0: [-10  32  14   4 -30  48  22   6   4  19   8 -15  12  24  60  -6 -37  13
  37  60 -43   8   5  43]
1: [ -49   85  -10   28    2 -109   55   78   76   49  -24   -7  -33  -35
   26  -12   24   17   -9   46  -11  -57  -22   49]
2: [ -2  -8 -60  -7  -7 -37 -30 -30 -10  -3   2 -23  -5 -26  -9 -12 -46  -3
 -46 -64  -3  31 -11  -6]
3: [ 22   4  -8  54   8  61 -83 -61  -7  -7  31  -1   6   0   4 -12 -13  47
   9 -71  49 -12   2  39]
4: [-10 -13 -10  10 -26  17  78  29   1  29   3 -14 -29  23 -10  21  37 -12
  56  90  20  10  -8 -49]
5: [  15  -29   39   31   29  -26  -10   12  -16  -54   92   -8  -33  -50
  -19  -16   15   25  -10 -103   71  -59  -14  -16]
6: [ -9  72   9  29 -11  82 -31 -59  -6  10 -52  21  43  31  20   4 -69  16
 -21 -19 -75  55   7   7]
7: [ -50   83  -19   26    0 -114   57   78   78   51  -29   -4  -37  -39
   29  -14   20   17  -14   50  -11  -59  -22   49]
8: [ 10  -7   3  -1  13  20   5 -22 -26   7  17 -14 -12  10   4  26   1 -11
  -4 -37  20  19  -7 -38]
9: [-11 -34 -69  37 -44  26  15 -38  19 -13 -19  19   6  16   4 -11  21  19
  19  25  37  10 -16  -7]
10: [ 11   9  47 -87  48 -49   9  52   6  22 -53  -7  43  25 -26  -2  12 -24
 -23  43 -59  -4  13  14]
11: [ 41 -38  -6 -24  57  -4 -23  -4 -26  57   7  -3  -2   8 -55  20  -2  33
  14 -13  52   2  -7   5]
12: [ -6   5 -27  -6 -32  23  33  24  10 -27  21 -18   2  17  64   2  26  -3
   5  37   1  12   3 -29]
13: [-18   4  54  19   0 -21  27  49 -15   9  77 -52 -47  -7 -56  13  56 -33
  57  21  26  13  -6 -87]
14: [ 11 -58 -75 -45   0 -40  15 -10 -10 -34  39 -25   6  -3  52  -1   3  -1
 -41 -56  41  20 -25 -29]
15: [ 13   8  13 -72   1  -4  76  39   0   3 -36 -34  30  28  33  -2  28 -16
  -8  72 -39 -10  11 -19]
16: [ 22  -5  21 -56  67 -41 -46  31 -13  68  37 -64 -10  31   3  25  34 -18
  27  -4  29   1  -3  12]
17: [-45  76 -19  28  -1 -98  54  71  72  47 -23  -5 -33 -31  34 -12  24  19
  -7  47  -5 -55 -21  47]
18: [-31  17  14  53 -12 -30   7  23  17 -36  80  -3 -55 -39  65  -3  -4   1
   0 -55  29 -47 -18  19]
19: [ -40   24    6  -40   10 -122    9   60   13   47  -37  -49  -37  -17
  -72    0   -9  -82  -18   37  -64   18   -1  -21]
20: [-13  43  22  12 -30  53  22   7   6  17  13 -17  11  24  59  -5 -32  16
  45  62 -43  11   5  37]
21: [ 18  -3  23 -53  67 -42 -48  26 -11  73  35 -66  -8  33   1  23  32 -17
  31  -1  24   0  -5  17]
22: [ 31  -4   6 -31  35 -50 -51  19 -16 -10 -23 -47 -40 -42 -24 -18  -9 -42
 -63 -54  12 -78  34  36]
23: [-43  14 -40  62 -32 -51  -1   4  36  19  18 -17 -27 -23 -32 -33 -19  20
  26   9  11  -3 -28  25]
24: [  4  34   4  23  17  22  -6 -12  13   5 -16   5  22  15  -1  -6   6  34
  -9 -16   6  -7  -8   0]
25: [  8  -1  82  73  -3 127 -25 -44 -40 -45  84   9 -18  41  44  29  -2   3
  60 -44  31   1   3 -29]
26: [-28  14  46  68   3   4 -65 -45  -1 -30  43  62  -8 -33 -27   2 -24   8
   6 -91  -2  16 -12   5]
27: [ 36  -8   1 -36  37 -43 -51  20 -18 -13 -21 -49 -35 -35 -20 -14  -6 -41
 -64 -53  17 -71  34  28]
28: [  0  22  20  41 -13  73 -33 -43  16  -8 -32  57  51  21 -12 -11  11  45
  28  19 -10  10   9  26]
29: [ 59 -29  57 -66  41  73 -76   4 -34  10 -32   0  25  48  22  17  -2 -28
   9  34 -14 -34  57  73]
30: [ 14  -2 -13 -26   3  -9  20  36  29   3 -52  15  42   9 -25 -28  24  36
  -4  68  -7 -26  11  30]
31: [ 19  -8  47  -5  -5  38   7 -27 -50  16 -17  13 -27 -26 -37  21 -78 -27
  -3  -8 -41  -1  24  15]
32: [-14  31  14  13 -32  47  18  -1   3  15  10 -15   0  19  60  -5 -40   7
  37  47 -40   2   5  43]
33: [ -8 -37 -54   7 -55  15  46   9   6 -59  16  -1   4   0   4 -18  27   1
   0  32  16  25  -4 -66]
34: [  0  25 -12   8  -7   8  -8  21  -1  17  19 -15 -37 -11  52  16 -28  -6
  -5   6  -1  -7  10  21]
35: [ 28  28  38 -28  48 -16   3  18 -12  31  14 -25  20 -11 -21  -7  -9  41
  -6 -20   1 -16  -1  11]
36: [ -26  -25 -122   39  -34  -37   11  -69   36   -2  -55   48   -3  -16
   30   -4  -13   20  -45  -43   36    4  -36   26]
37: [-10  39 -32   9  -2 -28  39 -17  39  -5 -74  64  38 -24  31 -18 -43  51
 -68 -23 -30 -25 -18  59]
38: [-18  18  56  23   8 -22  28  49  -8  14  70 -50 -41  -5 -58  11  56 -22
  57  19  20  12  -8 -86]
39: [ -7  68  12  34 -16  89 -29 -65 -10   1 -47  25  42  27  20   6 -64  13
 -21 -26 -68  54   8   2]
40: [-29  11  46  65   6   0 -62 -43  -1 -25  47  60 -12 -34 -29   8 -22   5
   6 -93  -1  17 -14   5]
41: [ 13   2   4 -29  20 -47   2  27  -4   2  -5 -23  -5 -26 -18 -18 -25   2
 -31 -16 -11 -28   4  21]
42: [ 14  10  58   8  11  16  -9  14 -17 -15   2  12 -24 -27 -11   6 -13 -16
  -7 -12  -8 -45  25  21]
43: [-65  -9 -29  39 -62 -85  43  24  18  23 -22   5 -79 -44 -70   8  -4 -79
  22  56 -21  19  -9 -36]
44: [ 37 -53 -33 -95  -9  -7  10  14 -25   6 -74  -8  26   7 -18 -12 -55 -31
 -39  65 -56   5  35  39]
45: [ 14 -60 -85 -17 -13  26  -4 -46  -8 -12 -72  22  18  34 -12   3 -20 -10
 -37   3  13  25  -4  -7]
46: [  8  -6  52 -36  29 -30  42  19 -12   8  49 -35  14  -1  -9  -5  36  13
  29  -5   5  -6 -15 -31]
47: [  8 -38 -64 -54 -26  10  -3  23  20 -17 -78 -12  34  51   6 -14  32 -37
 -20  91 -20   9  26   1]

[ 24 -24   6 -10   5  14   1 -27 -40  10  27  -6 -15 -20  -8  12 -44   3
  -2 -39  10  10   1  -1] 8 31
[-12  40 -31  13   0 -30  34 -21  37   4 -71  56  32 -24  25 -19 -43  51
 -59 -23 -29 -26 -17  59] 37 24
[ 13 -10  -1  -3  11  29  -2 -26 -28  -5  17 -12 -11  12  17  26  -3 -14
 -10 -41  17  19  -4 -38] 8 24
[-19  -4  -4   2   3 -37  78 -12   0  18 -18  38 -20 -16   8  29  -6  -3
 -12 -12  -2   6 -31 -28] 8 24
[ 26 -60  10 -87  30 -35   3  31 -31   8 -18 -25   6  17 -46  12  14 -52
  -9  29 -12  14  16 -29] 10 41
[ -23  -26 -123   32  -33  -29    8  -68   31   -1  -61   47    5   -5
   32   -4  -11   15  -41  -31   30   12  -34   22] 36 9
[ 12   0 -20 -22   4  -7  19  35  34   5 -64  14  44  19 -25 -28  29  34
  -6  76  -7 -27   9  31] 30 47
[-56  38 -54  13 -31 -65  35   0  45   5 -22  15  15  -8  22 -11 -10   3
 -21   7 -43  46 -33 -17] 23 2
[ 58 -15 -16 -70  34  51 -62   8   4 -38 -14 -31  56  53 102 -15  51  13
 -36  -1  25 -49  37  53] 29 24
[ 12  -9   1  -1  14  18  -7 -24 -26   1  12 -13 -17   6   4  24   0 -20
  -9 -43  19  12  -3 -35] 8 24
[ -5  32  -4  22  12   6  -1  -6  17  11 -19   7  16   8 -11  -7  -2  29
 -11 -10  -1   2 -11   2] 24 35
[ -5 -22 -85   8 -35   6 -31 -26   5  -3 -69 -15 -22  13 -10  -3 -11 -49
 -32  17   4   8  15   0] 45 9
[ 13 -11  41   1 -14  42  11 -27 -49   9 -16  14 -31 -24 -34  20 -80 -32
   0  -3 -43   7  22   6] 31 42
[ 17   9  -5 -28  12 -14   9  40  30   9 -49   5  43   9 -31 -32  27  38
  -4  66  -9 -28  13  32] 30 10
[  4 -37 -78 -22 -55  39   0 -41 -18  -1 -39 -21  16  27  14  -8 -39 -27
  -2  43 -23  53  10  -6] 45 9
[ 15  19  -3 -20   9 -17  17  42  35   6 -48   7  42   2 -26 -33  27  44
  -9  59  -7 -33  12  32] 30 24
[  3  -7  72  67  -7 127 -15 -41 -33 -43  79  12 -18  41  51  29   6   1
  57 -36  31   1   1 -26] 25 8
[ 10 -35 -28  35 -46  34   7   6 -22 -41  49 -39 -36 -22 -38 -21   3  -5
  17   6  42   1  13 -54] 33 8
[  8  -3  79  70  -5 127 -20 -41 -38 -43  81  11 -15  44  46  30   0   3
  60 -34  30   4   3 -27] 25 8
[ 15  13  -9  67   3  56 -78 -65  -8   0  26   4  -1 -10  -7 -16 -25  50
  12 -73  44  -9  -2  34] 3 26
[  2   8  78  80  -9 127 -15 -43 -33 -41  78  14 -14  42  47  26  -1  12
  63 -35  25   3   1 -26] 25 3
[  5  10  46 -78  46 -53   8  48   3  25 -58  -6  35  19 -41   0   6 -29
 -23  39 -62   1  13   7] 10 15
[ 12   1  40 -91  52 -63  11  50   3  29 -61 -13  39  22 -42  -3  11 -28
 -26  43 -58  -5  11  11] 10 15
[-34  48  79  39  18 -36 -25   5   6  23  32  14 -45 -34 -14  21   6 -29
  25 -37 -18 -20  -2  13] 42 40
[ -5  -9 -74  -6  -8 -42 -37 -33  -6   0   0 -22  -3 -23   0 -13 -47  -2
 -46 -62  -1  35 -12  -1] 2 14
[ 23  -6  62  12  21  74  14  -3 -38  10 102 -30 -25  26  54  41  34  13
  68 -11  50   1  -5 -36] 25 8
[ 10 -40 -11  -5  -9  49 -30 -30 -29   7  24  -4  10  32 -18  14  -8  -8
  37   7  10  58   0 -29] 8 9
[  5  25 -10  12  -5  21 -19  13  -8  17  19 -13 -37 -10  49  18 -33  -8
  -6  -1  -1  -4  15  22] 34 32
[ 26   6   4   6  13  45 -37 -28 -15   7 -13   4  24   8 -17  -7 -15  29
  -2 -16   7   4  11  15] 24 8
[ -2  22  -5  19  10  14   2 -10  14   1 -17   4  21  17  -4  -8  12  27
  -6  -8   7  -2 -12  -6] 24 8
[-35  63  71  73  12 -31  23  23  42 -28  64  38 -25 -46  55   0  54  36
  12 -58  36 -74 -23  21] 18 5
[ 19  14 -10  68   3  67 -84 -69  -9  -9  25   3   2  -7   1 -15 -19  46
   9 -76  47 -15   2  34] 3 26
[ 23 -37  51 -31   5  89 -27  -2 -20 -17   1  27  38  63  22  20  33 -17
  50  58  -8  18  28   4] 29 28
[ -2  29  -3  22   9  11   3  -8  14  10 -17   4  16  11  -8  -6   2  28
  -6  -8   3   1 -10  -3] 24 8
[ -9  41 -30  11   0 -33  33 -21  36   5 -76  61  31 -31  24 -18 -49  51
 -65 -24 -32 -28 -16  64] 37 24
[ 10  -1  30 -84  39 -42  11  41   4  15 -62  -4  45  27 -27  -4   3 -26
 -31  39 -61   3  12  10] 10 15
[ 13  -1  80  71  -3 127 -19 -48 -41 -38  81  14 -11  52  54  33  -1  12
  65 -34  32   7   3 -26] 25 3
[ 27 -31 -49  32  -9  48 -60 -33 -10 -17 -22  33 -21 -10   1   0 -31  10
 -24 -26  41 -23  21  41] 3 45
[ -6  30 -11  21  10   5  -2  -3  21   3 -18   5  19  13   3  -9   7  28
 -12  -9   2  -2 -11   0] 24 8
[ -5  35   5  29  13   9   6  -6  14  17 -12   3  11   9 -12  -4  -4  31
   1  -6   1  -1 -14   2] 24 35
[ 45  12  36  -7  15  61 -22   2 -42  30  67 -50  19   1 -20 -14 -41  61
  46   4   7  19  13  10] 35 11
[ -22  -21 -126   36  -34  -27    9  -68   36    1  -59   48    2   -9
   36   -5  -17   25  -43  -34   33    9  -35   26] 36 9
[ -2 -41 -74  25 -42  34  14 -37  18 -17 -18  12  18  23  12 -13  34  21
  16  28  45  10 -12 -10] 9 33
[ 12  -6   1   4  13  23  -3 -36 -29  -1  11  -4 -13   4   8  25 -10 -12
 -11 -51  15  13  -5 -32] 8 24
[ 18 -12  44  -3  -4  41   4 -26 -49  12 -20  17 -27 -22 -37  18 -76 -26
   0  -1 -38   0  24  14] 31 42
[ 10   5  42 -92  48 -61   6  52   8  20 -60  -9  46  23 -31  -5  12 -30
 -31  39 -60  -6  13  17] 10 15
[  2  23  16  40 -12  73 -29 -41  18  -6 -44  66  51  23 -10 -13   4  48
  24  24 -16   6   9  35] 28 24
[ -9  28 -20  10 -13  -2  -4  23   3  21  16 -17 -39 -14  46  13 -30 -11
  -1  18  -8   1   9  19] 34 32
[ 24 -12 -31  -3 -14  93 -27 -50  10 -27 -71  56  61  49  58  -3  -5  28
 -19  22  -9  -3  19  53] 28 45
[ -2  30  -3  19  15   6   1  -7  17   7 -22   8  18  11  -6  -9   5  30
 -11  -9   1  -5 -11   0] 24 35
[ -5 -38 -65  39 -42  41  18 -37  17 -24 -10  18   8  21  17 -12  32  23
  22  22  48   2 -14 -14] 9 33
[-44   6 -29 -12 -61 -54  35  77  36 -28  14 -32  -8  -8  11 -37   1 -30
  10  88 -47  15   5  -8] 12 33
[  9 -44 -18 -69   9 -11 -21  14 -25  63 -56 -18  16  47 -73  10 -55 -42
  22  85 -56  65  12  14] 44 10
[ -6  -4 -55  -1  -1 -42 -34 -32 -12   8   3 -20  -8 -27 -17 -11 -54  -1
 -40 -66  -6  35 -14  -4] 2 41
[-11 -36 -76  43 -48  32  20 -39  20 -14 -11  20   6  17  12 -11  27  25
  28  28  48  12 -19 -12] 9 33
[  9   3  42 -87  46 -54  13  55   8  29 -59  -8  46  27 -43  -3  11 -21
 -20  57 -63   5  12  11] 10 15
